Named turns come first, each shown by rows before and after it. Which turns, in which order, take the first row of each pair that follows to the second? Write the first one first, as in the answered first pair.
turn A:
[-21   1 -18 -18  28  21  -1   2  31  30  21  28] |-> [ 20 -24  25 -46 -10   6  -5  10   2  37  -7  -1]
[-24  35  -3  33 -10   1 -16 -18  -7  -8   2  14] |-> [  6   5  29  18 -34  -4 -14  -9 -27 -17 -20  -5]
[ 11 -21  16 -17  -3  -1  15  11  -1  10   4  -7] |-> [-12  -6  -8  -4  14   5  16   9  13  10  17   8]
[ 23 -11 -17 -16  15  22  30  12  15   1  20   1] |-> [ 26  11 -15 -22   7  13  19   0  14  28  19   0]
turn W:
[-16  46 -36 -11  14 -10 -23 -18  39  19  19  21] |-> [-28  37 -22  14  11  -9  25  -1  22  20  26  49]
[ 26  11   7   4  -1 -15   6  14  24  30  12 -28] |-> [ 13  -9  20   6 -10 -26  31  21  12  29   6  -2]
[ 30  25  25  21  -8   8  19  12 -13  21   9 -33] |-> [ 17 -16  41  -2 -27 -17  31  10 -23  11 -12   2]
[ 11 -23 -10  -8  20  13   1  18   5 -22   5 -15] |-> [  9 -23 -10  -1  21  13  12  23   1 -22   9 -12]
turn Q:
[  6   6   7  -8  12  11  21   1 -14  46  27  27] |-> [ 18   8  16 -29  -4  -3  -5 -15 -18  47  12  12]
[ 19 -12 -11 -26   9  -4  -6   5  11  20   1   1] |-> [ 12 -17   1 -27  -3 -15 -18  -9   1  -2 -15   4]
[ -3  -1  10 -20 -17 -22 -20 -24  -6  17 -16  12] |-> [-23  -6  10   4 -13 -20  -1 -20 -11  -8 -13  31]
turn E:
[  7 -14  22  15 -18   5  28  13 -21   0   0  -9] |-> [ -1 -11 -14  17  20  24  12  18   8 -12  20 -14]
[ 33  -1   8   1   1  21  -2  11  -8 -27  -3 -36] |-> [ 28   4   7   4   0  18  -7   5  -7 -31  -4 -35]
[ -8  17 -11   0  -3  21   5   9 -16  -4  13 -10] |-> [ -7  18  -3   2 -15  15   5   7 -23  -4   8 -10]
turn C:
[ 13  -6  31  18  14  18  32  20 -13  13  14  -4] |-> [ 22   9  39  -3  -7  -2   7  -3 -21  33   0 -10]
[ -2  40 -10   9  -6  -5   1  -1  13  46  13  -1] |-> [ -7  38 -19   1  -2  -7 -22 -14  23  32   7  -4]
[-10  13  23  30 -23   4  22   0 -24 -16 -25  -4] |-> [ -9  18  25  20 -30  -4   5 -10 -22 -14 -31  -5]
[  3  13 -12  -4  -7   1 -35 -12   6   4  -5 -13] |-> [ -4   3 -21   8  10  11 -25   0  15 -16   2  -9]
Pairs:
(2 to 3 turns a pair)
[-19  11 -50  10  37  36  -3 -10  38   8  31   3] |-> [-44 -11 -19  27   5  14  -3 -31  12 -58  -4  23]
A Q A
[ 24  19  21  -6 -11   8 -15 -10   0  23  -3 -30] |-> [ -1 -30  16   5   7  19  13  14   5 -33  -3  -1]
A W
[ 12  14 -13  -3   7   2 -26  -8  14  -4  -2 -23] |-> [ 16   5  -5  -4   1   0 -24  -4   8 -10  -5 -29]
A A A
[  2   7 -12 -26   1 -14 -47 -20  14   0  -8  -7] |-> [ 17 -37  -1 -32   8  -4 -20  12   6 -20 -11 -12]
A E E
[ 10   8  26  23 -19   7  20   3 -23 -15  -4 -15] |-> [-30  14 -11  22   9   6   3 -13   6 -29   6  17]
W A
[-28  -5  -5 -13  -3 -17  -7  -6  -1 -12  -4  32] |-> [-21  27 -15  24  12   4   7   4   1  -3  18  13]
W W
[-23 -39 -39 -31  32  19  19  14  26   8  42  11] |-> [-27 -42 -19 -51  -2 -11 -33 -29  11 -35  -2   4]
A Q C
[-21  -8 -14  13  13   7  14  33   6  11  13  25] |-> [-15  12 -10   4   1  -2   2  18   2  42  12  22]
A A A
[-19 -14 -19 -46  23 -21 -14  -1  12 -10  20  15] |-> [-12  -3  11 -48 -11 -41 -17 -15 -10   5   3  15]
C A Q
[ 2 10  9  9 -9 11 19 -7 -8 -4 12 -2] |-> [-15   0  -3  -8  -3   0   1 -18   2 -13   5  14]
W C A
[-18  26 -17  40  12   7  11   0  10 -24  12  -3] |-> [-23  16   7  10 -21 -30  20 -16 -10  16  -5  30]
W C A
[  0  38 -17  -5   0 -11 -51 -31  18   6  -4 -15] |-> [-39  -2  -8  31   9  -6  -1 -11   8 -51  -4  29]
Q C W
[ 15 -32  17  21 -34   4  50  44 -41  17  12 -18] |-> [-25  12 -10  47 -20   0  50  21 -26  38  31  17]
A E E
[ -8  22  10  23 -13  -1   3  -3  -7  11   5   4] |-> [  5   9  20   8 -21  -5 -15  -6 -12  -4  -8 -13]
A C W
[-10  -6  11 -12  -8 -19  -4   3 -13 -18 -16  26] |-> [ -4  31  -5  24  13   9   5  16  -6 -12   8  -1]
C W W
[ 18  20  -4  13 -16  -2   6 -10  -7  19   2 -12] |-> [ -3  -3   0   9 -25 -17   7 -17 -11  -9 -12  14]
W W Q
[ -2  -2  29  13 -14   3 -19  -6 -14  -5 -27 -19] |-> [-19   9  10  37   9  18  -8   0  -2 -16 -10 -12]
W A
[ 21  -2  12  -7 -11  -4  -9 -10  -9  -7 -17 -18] |-> [ 11  25  -6  21   5  11  -2 -10   1  -2   2 -19]
C W A
[-18 -12   9  22  -2  -4   5 -10  -5 -30  -6  21] |-> [  2  21 -11  28  18  19  -9  -8  13 -10  14 -12]
W W Q
[ 16  20  -1  12   4  10   5   1   7  59  19 -25] |-> [ 25   7  17  -2 -18  -4   1  -5  -6  58   4 -26]
E Q E
[  8 -38 -31 -32  33  16  -6  27  35 -10  14  -5] |-> [ 10  55 -23  27  13  22 -10  -2  15  19  23 -28]
A Q W
[-12  13 -22   2  16   7 -14  -3  20 -15   8   3] |-> [ 21   3   4 -25  -9  -3 -22   0   3   1  -7 -21]
Q A
[ 16   8  32   4 -28  -8  -4  -5 -28 -19 -19 -23] |-> [  4  26  10  36  -4  13   9   4 -13 -32   4 -27]
C W Q
[  5  -6  21   5 -23 -10   9   0 -32 -14   8   5] |-> [-22 -12  -7   3  -1  -7   0  -5 -10 -29  15  26]
A W C
[ -5  24  -4  16  12  22  -4  -1  16 -28  -1 -18] |-> [  1 -28  19 -30  -6  -3   9   9   5 -17 -21   6]
W W E
[ -7  16 -13  17  24   2   5  -5  13 -26  11  -8] |-> [-11  -9  -7 -12  15 -15 -11 -12  11 -36  -6   6]
W W
[-18 -20   2 -17  -6 -14  22   2  -5  22  -1  32] |-> [-14 -16  -6 -35  -5 -18  -6 -10   6  20  -8  22]
Q Q C
[ -7 -25   0   8  11   9  13  22   5 -54   1  -8] |-> [  9  36 -16 -10   7   1  -7   2  19  39  22 -15]
Q A
[ -4   9 -17   1  14  27 -30  -6 -11 -24   8 -29] |-> [ -5   3  -9  21  15  36   3  11 -19 -23  17 -21]
Q C
[-4 18 -4 33  7  0 13  2 -8 -9 17 -4] |-> [  8  28   2  24  -3  -5   3  -3 -11   7  13 -17]
Q E
[-11 -20 -17 -15  17   0  13  10  17  19   9  30] |-> [ -2 -37  -9 -19  11   1  17  16   9   6   3  23]
A A
[ 15  38  -2   3 -21   1 -45 -25  14  23   6 -29] |-> [-11 -19  31  -6 -47 -28   2 -14 -15  13 -16  33]
W W
[-14  -5  10  53   7  20  28   4 -13 -42   0  -5] |-> [ 26  28   5  20   2  19  18   5  -6  49  17 -32]
Q A
[-22  20 -22  10  11  17  -8  -4  11  -1  15   6] |-> [-24  -7   3   4 -11   3  19   3 -11   4   2  32]
W E
[ 10 -13   2 -36 -25 -17  10   0  -2  20   9  14] |-> [ -1 -23  -3 -19 -16  -9  33  15  -1   7  17  22]
A C
[ -2  -3 -13  -9  17   0  -7   6  21  12   4  12] |-> [ 4 15 -9  9 15  8 -2  8 17 17 10  2]
Q W
[ 21   9  -4  -5   4   6   8  17  14  37  28 -13] |-> [ -8 -29  -8  -2  13   1  24  22  15  -7  20  23]
W Q A
[-10   0  -7  -3  -5  -9 -14  -9  10  -9  -5  13] |-> [-8 -4 -8  6  5  4  9 11 11  1  8 14]
A Q Q
[ -1 -15   3 -16  -9  -7 -27 -25   1  -3 -13   8] |-> [ -4  -4 -15  15  19  21 -17  -9  15 -19   8  -4]
C W
[ 6 22  1 17 -2 22  5  7  9 27 -8  1] |-> [  9  23   1   6  -7  14  -6   1   8  33 -14  -2]
C E
[ -1  33  -8  38  -9  -4  30 -14  -5 -10   9  -6] |-> [ -3  -8   8   0 -25 -26  39  -9 -13   3  -6  25]
Q W
[-11 -20   2  -9  -6 -13 -15 -12   0 -39 -14  11] |-> [-29   6 -19   9  10  -7  -4 -17  12 -13   9  27]
A Q
[-24  28  -5  30  17  -8  -1   0   9  17  15  10] |-> [-20  32  -3  25  11 -16  -9  -6   8  26  12   8]
C C
[ -3   4   8 -10  -6 -11 -17 -10  -3 -17 -16  -5] |-> [  8   3   2 -24  -2 -11  -8   2   3  20  -6  -1]
E A A
[  1  -4   9 -22  -8  -1  -2 -11 -35  -5  -3  18] |-> [ -2 -13   3 -27   3   1   2  -4 -28   0   5  26]
C A E
[ 16  -1  -1  16  21  32   9  25   9 -11  12 -35] |-> [-30   1  -2 -10   0 -16   8 -10   5  33   0  41]
W A W
[ -5  -3 -32 -37  32  15 -33   0  35  -4   8   0] |-> [10 -7 -7 -6 22 26 35 39 11 34 26  5]
C C
[-37   4 -23 -13   6 -22  -6 -23  16 -35  -4  40] |-> [ 17  24 -20 -45  -2 -16 -39 -24  21   5  -2 -18]
E W
[  7  -9  -6  18  26  31   1  30   4 -38  13 -38] |-> [ 24  -9   2  -8  12  20 -28  15   2 -31  -3 -55]
Q Q
